[[-1.20 -0.04 -2.97  5.89 -3.67]
 [ 4.82 -2.12 -1.16  1.43 -4.01]
 [-2.02  4.33 -1.05 -2.50 -3.35]
 [-2.91  2.05  3.95 -2.26  1.73]
 [-5.93  1.53 -2.53  0.83  0.65]
 [-3.46  1.90 -0.61  3.47 -1.81]]
:
[[-1.20 -0.04 -2.97  5.89 -3.67]
 [-5.93  1.53 -2.53  0.83  0.65]
 [ 4.82 -2.12 -1.16  1.43 -4.01]
 [-2.02  4.33 -1.05 -2.50 -3.35]
 [-3.46  1.90 -0.61  3.47 -1.81]
 [-2.91  2.05  3.95 -2.26  1.73]]

[[ 2.13 -2.98  0.17]
 [ 3.83  1.40 -4.02]
 [ 0.44 -3.08  4.91]
 [ 6.19 -4.08  2.44]
 [-2.96  1.22  0.75]
 [-6.06  5.83 -1.38]
 [-2.47 -3.67  5.34]
 [-4.26 -0.20  3.45]
 [-2.94  0.33  0.62]]
:
[[ 3.83  1.40 -4.02]
 [-6.06  5.83 -1.38]
 [ 2.13 -2.98  0.17]
 [-2.94  0.33  0.62]
 [-2.96  1.22  0.75]
 [ 6.19 -4.08  2.44]
 [-4.26 -0.20  3.45]
 [ 0.44 -3.08  4.91]
 [-2.47 -3.67  5.34]]

[[ 2.82  1.85 -2.73  1.27]
 [-7.15 -3.83  6.32 -2.35]
 [-1.25 -0.97  1.65 -0.29]
 [-3.26 -2.01  2.88 -1.63]
 [ 0.37  0.29 -0.42  0.15]
 [-3.88 -2.38  3.47 -1.95]
 [ 5.66  2.61 -4.64  1.53]]
:
[[ 5.66  2.61 -4.64  1.53]
 [ 2.82  1.85 -2.73  1.27]
 [ 0.37  0.29 -0.42  0.15]
 [-1.25 -0.97  1.65 -0.29]
 [-3.26 -2.01  2.88 -1.63]
 [-3.88 -2.38  3.47 -1.95]
 [-7.15 -3.83  6.32 -2.35]]

[[ 2.00  1.43  0.17  0.55]
 [ 4.06  5.85 -0.21 -0.03]
 [ 3.28  3.14 -7.02 -1.83]
 [ 4.39  3.68 -7.15  4.39]
 [ 4.24  4.23 -0.05  0.37]
 [ 3.93  2.16 -0.09 -0.08]
 [ 3.20  0.82 -0.33  0.10]
 [ 4.20  2.47  5.43  7.58]
 [ 3.91  5.34 -7.13 -1.64]
 [ 3.93  4.76  4.27  0.58]]
:
[[ 4.39  3.68 -7.15  4.39]
 [ 3.91  5.34 -7.13 -1.64]
 [ 3.28  3.14 -7.02 -1.83]
 [ 3.20  0.82 -0.33  0.10]
 [ 4.06  5.85 -0.21 -0.03]
 [ 3.93  2.16 -0.09 -0.08]
 [ 4.24  4.23 -0.05  0.37]
 [ 2.00  1.43  0.17  0.55]
 [ 3.93  4.76  4.27  0.58]
 [ 4.20  2.47  5.43  7.58]]

[[-5.14 -6.15  2.47 -5.56  0.59 -1.48 -0.53 -6.10  7.22]
 [ 5.38  0.69  1.48 -4.04 -6.38 -4.08  6.97  6.45  7.33]
 [ 2.59 -2.99 -3.59 -0.79  3.74 -7.17 -5.00 -6.27  6.68]
 [-2.40  5.85  5.53 -5.71  6.44  1.40  5.46 -7.63 -2.46]
 [-4.92  0.47 -4.67 -5.32  0.91 -3.17  4.59  3.48  5.46]
 [-1.41 -0.52  0.63  6.86 -2.95  3.91  2.95 -6.31  5.14]
 [-2.67  6.06 -1.35  2.02 -7.56 -4.06 -0.28  0.37 -3.10]
 [-0.21 -7.28 -4.34 -3.71 -7.34 -4.57  2.61 -0.18  0.17]
 [ 6.42 -5.45  7.19  5.03  3.36 -3.88 -6.95 -3.10  2.25]
 [-6.40  5.99 -7.13 -1.36  1.22 -2.51  4.10 -7.52  0.98]]
:
[[-6.40  5.99 -7.13 -1.36  1.22 -2.51  4.10 -7.52  0.98]
 [-4.92  0.47 -4.67 -5.32  0.91 -3.17  4.59  3.48  5.46]
 [-0.21 -7.28 -4.34 -3.71 -7.34 -4.57  2.61 -0.18  0.17]
 [ 2.59 -2.99 -3.59 -0.79  3.74 -7.17 -5.00 -6.27  6.68]
 [-2.67  6.06 -1.35  2.02 -7.56 -4.06 -0.28  0.37 -3.10]
 [-1.41 -0.52  0.63  6.86 -2.95  3.91  2.95 -6.31  5.14]
 [ 5.38  0.69  1.48 -4.04 -6.38 -4.08  6.97  6.45  7.33]
 [-5.14 -6.15  2.47 -5.56  0.59 -1.48 -0.53 -6.10  7.22]
 [-2.40  5.85  5.53 -5.71  6.44  1.40  5.46 -7.63 -2.46]
 [ 6.42 -5.45  7.19  5.03  3.36 -3.88 -6.95 -3.10  2.25]]

[[ 3.07 -3.47  2.14  0.22 -1.10  4.77 -3.37 -1.29  1.75  0.39  0.23  1.42
   3.83  0.88]
 [-1.77  0.61  2.33 -2.02  1.63 -2.20  3.63 -2.74 -1.77 -0.63 -0.09  3.63
  -0.63  0.42]
 [ 1.39 -2.43  4.51  3.13 -0.58 -0.74 -0.28 -5.99  2.26 -1.38 -0.08  2.19
  -1.00 -1.99]
 [ 0.58 -0.56  4.19  3.75  4.10  0.82  3.14 -1.29  0.55 -1.34 -0.03  3.74
   1.39 -5.59]]
:
[[ 3.07 -3.47  2.14  0.22 -1.10  4.77 -3.37 -1.29  1.75  0.39  0.23  1.42
   3.83  0.88]
 [-1.77  0.61  2.33 -2.02  1.63 -2.20  3.63 -2.74 -1.77 -0.63 -0.09  3.63
  -0.63  0.42]
 [ 0.58 -0.56  4.19  3.75  4.10  0.82  3.14 -1.29  0.55 -1.34 -0.03  3.74
   1.39 -5.59]
 [ 1.39 -2.43  4.51  3.13 -0.58 -0.74 -0.28 -5.99  2.26 -1.38 -0.08  2.19
  -1.00 -1.99]]

[[ 5.88 -1.52  7.37]
 [-1.74 -5.91  5.05]]
:
[[-1.74 -5.91  5.05]
 [ 5.88 -1.52  7.37]]

[[ 4.50 -2.50 -0.68 -0.96]
 [ 4.31 -2.55 -0.32 -0.60]
 [ 7.34 -1.48  2.91 -0.38]
 [-6.67  3.62 -1.68 -0.69]
 [-4.25  3.48 -2.00 -1.82]
 [ 6.49  0.35  3.14 -1.29]
 [-6.15  4.82 -0.46 -0.87]
 [ 2.07 -1.61  0.22  0.23]
 [-6.42  3.22 -2.53 -1.12]]
:
[[-6.42  3.22 -2.53 -1.12]
 [-4.25  3.48 -2.00 -1.82]
 [-6.67  3.62 -1.68 -0.69]
 [ 4.50 -2.50 -0.68 -0.96]
 [-6.15  4.82 -0.46 -0.87]
 [ 4.31 -2.55 -0.32 -0.60]
 [ 2.07 -1.61  0.22  0.23]
 [ 7.34 -1.48  2.91 -0.38]
 [ 6.49  0.35  3.14 -1.29]]
